(in the rows, 128 means zero)
runs of hidden systems
seq 1, j391 (8 x 20)
[[160 176 116  88  77  89 117 158  94 143 126 109 135 179  93 137  89 119
  103 134]
 [117  94 124 117 124  61  72 100 152 128 193 107 117 148 168 109 142 125
  136 109]
 [ 89 124 198 115 151 126 153 136 139 157 104 120 157 144 136 136 201 126
  142 100]
 [ 80 118 121 106 161 126 180 140 117 131 114 109 116 145  88 163  81 137
   57 129]
 [106  72  98 156 176 155 116  87 149  98 154 139  91  67 146 111 120 133
  129 134]
 [142 154 140 162 119 188 155 138 127 131  72 170 147  82 112 125 155 119
  171 145]
 [172 165  76 135  84 128 133 152 108 115 120 133 131 155 109 147  48 138
  112 160]
 [180 124 114 132 107 114  56 105 128 107 179 116 116 135 182  91 142 128
  167 125]]
seq 2, j267 (8 x 20)
[[100  95 140 115 133  53 121  96 144 131 181  93 128 177 147 123 136 134
   99 106]
 [ 63 103 178 121 178 116 142  97 145 118 123 109 138 130 140 115 179 114
   89  93]
 [ 65 129 141 129 163 145 176 126 133 122  78 137 134 104  84 141 113 109
   62 122]
 [103 116  81 165 150 177 150 125 138  83 105 159 123  75 120 135  83 134
  103 148]
 [166 158 100 158 106 196 129 143 104  75  97 157 143  91 136 108 135 139
  156 151]
 [195 174  91 125  58 126 124 149  86 108 128 131 139 153 114 116 108 140
  146 156]
 [170 123 102 122  82  74  92 111 117 108 192 109 128 170 157 102 133 147
  150 132]
 [117 124 171 108 115  73 118 104 126 128 157  98 148 177 152 101 196 126
  132 100]]
seq 3, j813 (8 x 20)
[[ 72 122 162  92 147 145 161 172 118 162  94 138 140 102  94 148 187 134
  150 119]
 [124  94  95 132 153 148 189 141 120 151 132 127  98 123  91 173  75 165
  121 158]
 [173  97 113 171 148 181 128  85 130 106 144 140 101  85 154 102 145 144
  177 146]
 [196 173 154 128  84 138 131 119 102 163  97 140 130 127  88 103 151 100
  166 140]
 [169 143 105 141  94  75 100 111 151 158 153 122 120 170 125 143  54 112
  114 139]
 [126 123 152 142 136 113  53 118 170 118 153 119 145 147 210 120 152 118
  148 100]
 [ 96 155 180  66 141 125 110 180 112 163 101 104 141 154 120 148 163 113
  117  98]
 [ 70  84 100  96 171 113 134 150 137 149 150 115  94 115 108 168  82 144
   94 127]]
seq 4, j696 (8 x 20)
[[182  92 122 169 129 115 161  60 138 161 161 128  90 124 106 117 110 130
  155 152]
 [195 148 181 173 130 146 125  75 152 175 103 131 123 136 134 114 133  90
  153 126]
 [155 169 157 126 128 118  75 130 159 185 102 128 121 143 125 147  76  73
  109 115]
 [101 124 122 118 137 113  39 155 175 152 144 142 123 103 169 145 110 105
  152 109]
 [ 80 126 143  94 140 144 101 198 136 148 119 139 149 113 155 162 174 147
  176 112]
 [ 96 102 110  79 148 137 158 191 100 150 142 109 114 143 113 181 121 183
  141 139]
 [145  69 105 115 156 146 161 115  97 130 174 105  80 117 118 128 143 174
  160 148]
 [181 116 157 140 128 143 185  85 103 167 124 125 104 120  81 106 164 129
  165 144]]
seq 5, j195 (8 x 20)
[[164  96 132 146 162 114 140  79 140 147 169  85  91 174 146 142  79 140
  104 131]
 [154 114 180 131 169 146  89  77 143 165 128 119  93  96 135  96 165  84
  149 107]
 [117 162 155 121 127 123 127 140 150 192  77 148 129 113  74 152  95  77
  108 126]
 [112 114  92 167 147 143 102 146 180 135 128 153 128 114 161 178  52 137
  129 140]
 [140 124 131 113 148 186  90 177 121 135 124 135 122  99 169 144 161 151
  199 127]
 [136 139 107  63  96 110 136 187  81 166 136 119 112 139  76 153 120 148
  152 142]
 [134  82  95 142 106  64 139 103 150 149 195 125 115 152 135 140 109 160
  158 144]
 [166 112 193 148 144 133 150  92 140 167 135 107 132 164 154 125 185 137
  177 118]]
seq 6, j813 (8 x 20)
[[ 93 135 156 143 143 164 193 160 142 157  73 153 156 121 105 173 141 142
  139 136]
 [166 122  92 144 159 195 150 137 110 113 118 121  96 121 128 157  60 153
  116 155]
 [175 133  99 135 112 163  82 112 108 100 137 149 104  67 132  79 148 115
  174 142]
 [157 166 124 120  48  78 126 143 120 163 127 152 152 141  91 120 141 116
  169 140]
 [150 121 118 140 110  77 117 121 150 136 174 100 137 205 171 155  88 155
  121 128]
 [130 117 176 105 169 134  80 109 125 112 147  85 122 151 186 106 178 120
  122  90]
 [ 77 131 167  74 153 108 135 139 118 172 103 115 114 114  70 129 148  92
   92 106]
 [ 61  83 105 157 161 117 161 122 175 146 130 153 121  97 114 168  85 137
  110 137]]
seq 7, j696 (8 x 20)
[[ 79 120 172 141 136  79 150 100 178 187 109 144 141 124  98 141 135  90
  113 112]
 [ 93 109 137 171 182 155 123 125 189 146 109 138 131 122 166 175  79 126
  110 122]
 [131 136 129 115 179 214  90 163 117 113  93 129 108  81 146 138 122 120
  133 124]
 [122 141  84  85  99 142 116 184  91 138 117 155 113  76  75 134 120 129
  157 149]
 [148 112  77 142  76 100 142 150 126 131 168 150 137 134 132 143 124 174
  192 160]
 [196 135 154 133 116 137 146 122 105 131 149  93 138 197 165 130 158 166
  166 132]
 [167 134 165  86 138  96 122  96  98 162 147  76  96 175 105 109 130 106
  100 112]
 [ 98  93 150 135 144  67 108  70 170 168 155 131 108 107 112 105 138  85
  117 108]]
seq 8, j267 (8 x 20)
[[112 106 112 159  97 111 202 100 117  89 140 147 155 124 112 102 176 163
  144 147]
 [169 139 142 168 118 135 199  78 112  99 119 108 143 178 124 113 124 144
   97 142]
 [168 139 128 150 128 123 118  57 117  81 135 104 113 141 129  76 106  96
   70 123]
 [107 157 126 147  94  91  92  93 146  83 117 151 155 106 129  74 141  80
   92 112]
 [ 77 161 116 146  90  97 126 154 152  80 109 148 193 155 152 137 118 128
   92 120]
 [ 95 131 100 112 140 145 127 166 106  51 135 103 152 160 170 138 117 166
   84 121]
 [102 121 102  80 131 143 141 145  64  60 138 107 120 110 108  89 170 150
  104 126]
 [101 113  93 127  89  93 195 115  95  97 140 144 137 110  72  98 157 151
  125 150]]
seq 9, j553 (8 x 20)
[[167 117 113 170 148 166 159 132 143 133 133 117 124 169 164 179  69 170
  136 150]
 [189 127 135 107 159 193  87 121  86 109 134 102  89 108 153  97 156 130
  158 126]
 [138 144 132  91  87  87 107 129 112 178 127 145 111  96  64  99 152  88
  155 131]
 [119 118 122 167  97  64 132 118 187 174 151 148 149 162 141 165  91 134
  147 135]
 [155 126 170 146 177 175 115 131 147 131 122  94 133 175 204 158 128 147
  133 110]
 [139 137 143  60 169 167  91 152  85 143 115  97  82 106 100 117 130 103
  110 114]
 [ 79  96  95 120 114  82 115 130 153 165 148 165 109  67  83 131 118 113
  151 138]
 [122 116 144 188 127 139 174 129 176 156 113 158 163 140 152 171 131 156
  174 141]]
seq 10, j195 (8 x 20)
[[130 143 185 109 148 139 135  85 104 128  98 111 119 113  97  79 184  82
   97 105]
 [ 92 145 118 147 125 107 145 104 150 124  93 147 134 106  79 126  74  85
   56 130]
 [102 124 108 188 144 167 107 121 173  79 108 164 153  86 179 130 114 127
  129 130]
 [134 169 126 102 120 195 115 191  88  92  82 136 150 108 136 130 155 138
  144 129]
 [118 136  60  85  84  99 120 169  84  89 153 126 127 132 102 126 100 153
  111 146]
 [113  98 107 145  89  75 130 108 134  92 182 133 153 141 162 101 179 160
  165 130]
 [140 146 182 122 121 122 183 115 103 124 114  96 158 190 130 118 185 141
  118 117]
 [136 120 134 122 159 120 148  80 109 103 135  84 101 157 110 110  93 115
   45 120]]
seq 11, j453 (8 x 20)
[[ 96 155 126  92 110 111  47 167 128  94 130 128 152 126 167 110 154 109
  119 100]
 [ 50 131 115  80 115  98 127 199 121 114 129 127 161 144 128 160 142 154
  112 115]
 [ 68  75 104 114 162 128 173 151 120  99 158 110 127 141 140 157 132 187
  113 129]
 [119  85 140 131 167 169 200 105  96 107 128 115 112 108 109 113 179 162
  138 137]
 [158 127 125 153 117 139 198  80 102 133 108 143 111 102  59 101 127 117
  122 154]
 [181 142 114 195  95 119 133  61 151 115 125 153 132 121 123  95  94  99
  124 148]
 [180 187 147 158  96 137  78 112 138 102 101 133 160 149 168 100 126  92
  125 119]
 [129 182 120  87  99 112  60 173 112 107 115 115 145 153 141 124 105 101
   91 111]]
seq 12, j391 (8 x 20)
[[201 146 142 107 139 151 120  88  78 118 128  85  89 147 107  88 116 107
   96 129]
 [124 140 142 130 106  78  85  83 152 154 124 147 119  94  96  86 134  62
  118 115]
 [ 85 146 148 163 111  95 119 141 195 147 107 156 184 152 161 162 117 116
  124 116]
 [109 129 132 110 171 168 112 172 124  95 123  92 139 170 188 168 108 161
   98 112]
 [108 112 118  65 165 165 100 155  81 110 134 110  86  80 107 106 156 128
  126 121]
 [ 92 107  99 122  98  98 155 137 130 160 131 171 122  71  65 128 144 129
  169 150]
 [148 109 106 183 106 119 184 118 153 138 146 142 148 162 144 161 104 176
  163 158]
 [210 138 153 140 147 175 138  94  95 110 131  84 110 172 158 112 129 143
  126 130]]
seq 13, j553 (8 x 20)
[[105 129 158 147 103  57 145 111 164 141 144 118 173 194 155 141 144 133
  117 112]
 [113 123 162 118 183 141 129 118 130 111 126  77 128 183 168 143 115 133
   64 101]
 [ 82 109 129  93 182 150 103 121 113 102 120 115  94  77 110 103 134  99
   78 107]
 [ 57 121 110 146 122 123 156 130 152 127  97 181 141  58  79 126 132 109
  123 137]
 [132 140  99 186 108 158 186 138 142 104  97 160 164 133 131 158  93 160
  132 158]
 [196 149 101 137 116 186 126 134  79  66 130 112 127 144 157 107 124 158
  138 147]
 [160 148 116  87  77 100  94 125  78 103 151 119 122 123 108  70 175 116
  147 128]
 [103 132 135 126  73  32 130 112 149 147 156 131 159 165 116 119 148 120
  128 119]]
seq 14, j453 (8 x 20)
[[140 145 152 127 176 211 129 138 100  76  92 104 134 132 165 122 144 136
  102 116]
 [118 143  91  85 119 150 127 150  77 103 109 138 101  73  63 101 121 110
  104 140]
 [ 99 108  69 163  78  87 135 123 152 102 155 176 149  94 123 117 125 145
  159 152]
 [161 145 141 164  99 140 159 134 125 100 125 121 177 186 177 137 157 171
  158 136]
 [176 152 134  86 130 138 132 122  65 103 135  72 107 177 113 106 119 132
   82 124]
 [ 91 108 115 107 121  75 100  86 124 103 157 128 109  91  99  69 151  93
   97 113]
 [ 63 137 149 164 105  91 159 124 174 122 101 165 189 127 131 131 161 120
  121 118]
 [124 147 128 151 150 168 166 145 130  97  95 110 151 174 153 169  77 150
   74 131]]

runs to name
seq 15 (2 x 20)
[[123 117 151 189 149 104 129  54 185 126 128 131 135 136 150 114 102  95
   89 116]
 [127 169 175 150 156 182 102 124 149 117  65 134 150 118 154 124 132  87
  101 107]]
 -> j453
seq 16 (2 x 20)
[[ 75  83 106 158 154  99 151  75 163 121 144 144 109  89 102 119  99 115
   86 132]
 [118 123 138 199 150 183 148 108 166 102  92 162 153  94 166 131 139 130
  146 133]]
 -> j391
seq 17 (2 x 20)
[[174  96 102 147 107 112 146 123 130 156 177 126 113 151 142 148 118 175
  195 155]
 [196 122 183 128 140 133 125  90 119 167 145  94 111 166 151 111 171 126
  167 118]]
 -> j267
seq 18 (2 x 20)
[[141  91 154 135 161  95 158  75 150 189 155 100  90 156 107 143  98 122
  113 128]
 [146 105 173 161 180 151 122  73 169 182 119 129  95 101 131 129 125  94
  142 121]]
 -> j195
seq 19 (2 x 20)
[[145 142 157  89 113  61  99 125 130 178 152  91 122 190 120 134 116 108
  109 110]
 [ 87  93 161 133 167  81 106  98 184 166 154 109 121 150 158 147 120 111
  110 100]]
 -> j195
seq 20 (2 x 20)
[[103 122 150 121 151 176 166 172 127 168  89 150 135  97 107 164 163 147
  175 136]
 [172 112  94 129 143 171 161 144 104 155 131 125  88 119  99 163  73 158
  149 164]]
 -> j813
seq 21 (2 x 20)
[[ 85 128 141 180 143 169 157 135 162  97  87 164 175 103 163 140 156 139
  138 127]
 [160 171 121 122 133 194 155 165  90 101  81 114 133 152 116 150  84 140
   91 143]]
 -> j267
seq 22 (2 x 20)
[[ 59  97 140 123 160 129 192 147 144 167 104 142 130 106  84 172 131 140
  121 132]
 [135  94 112 169 174 196 178 120 136 121 117 138 109 102 134 157 101 162
  140 153]]
 -> j813
seq 23 (2 x 20)
[[127 129  92 119 155 159 110 154 132 152 110 138  92  91  97 162  47 113
  105 143]
 [124 113  86 150 117 147  84 148 152 116 141 172 130  68 158 128 135 139
  196 143]]
 -> j813
seq 24 (2 x 20)
[[173 127  97 127 134 129 127 114 124 158 139 115  83 135  94 149  36 118
  102 151]
 [145 104 121 164 139 145  67 100 164 121 152 151 117  83 182 107 148 118
  182 123]]
 -> j553
seq 25 (2 x 20)
[[144 111 159 194 175 164 167  69 166 126 114 121 126 140 159 136 107 129
  108 129]
 [164 170 161 143 153 197 104 112 122 123  69 132 120  99 125 106 121  79
  109 121]]
 -> j813
seq 26 (2 x 20)
[[160 121 144 141 165 212 152 136 103  94 112 112 130 132 169 131 163 166
  157 133]
 [172 146 110  88 110 149 148 132  60 131 119 118  91 107  56 102 127 121
  125 150]]
 -> j453
seq 27 (2 x 20)
[[122 143 122 142  81  58  80 130 169 131 158 133 166 173 173 134 118 124
  135 116]
 [101 134 165  96 147 114 100 159 132 120 136  89 156 190 186 148 157 144
  112  94]]
 -> j813
seq 28 (2 x 20)
[[148 149  98 129 114 139 157 166 109 101 125 108 146 192 143 170  69 172
  100 147]
 [165 104 116 102 146 141  80 101  92  89 174  91  87 120 156  80 153 133
  134 120]]
 -> j391
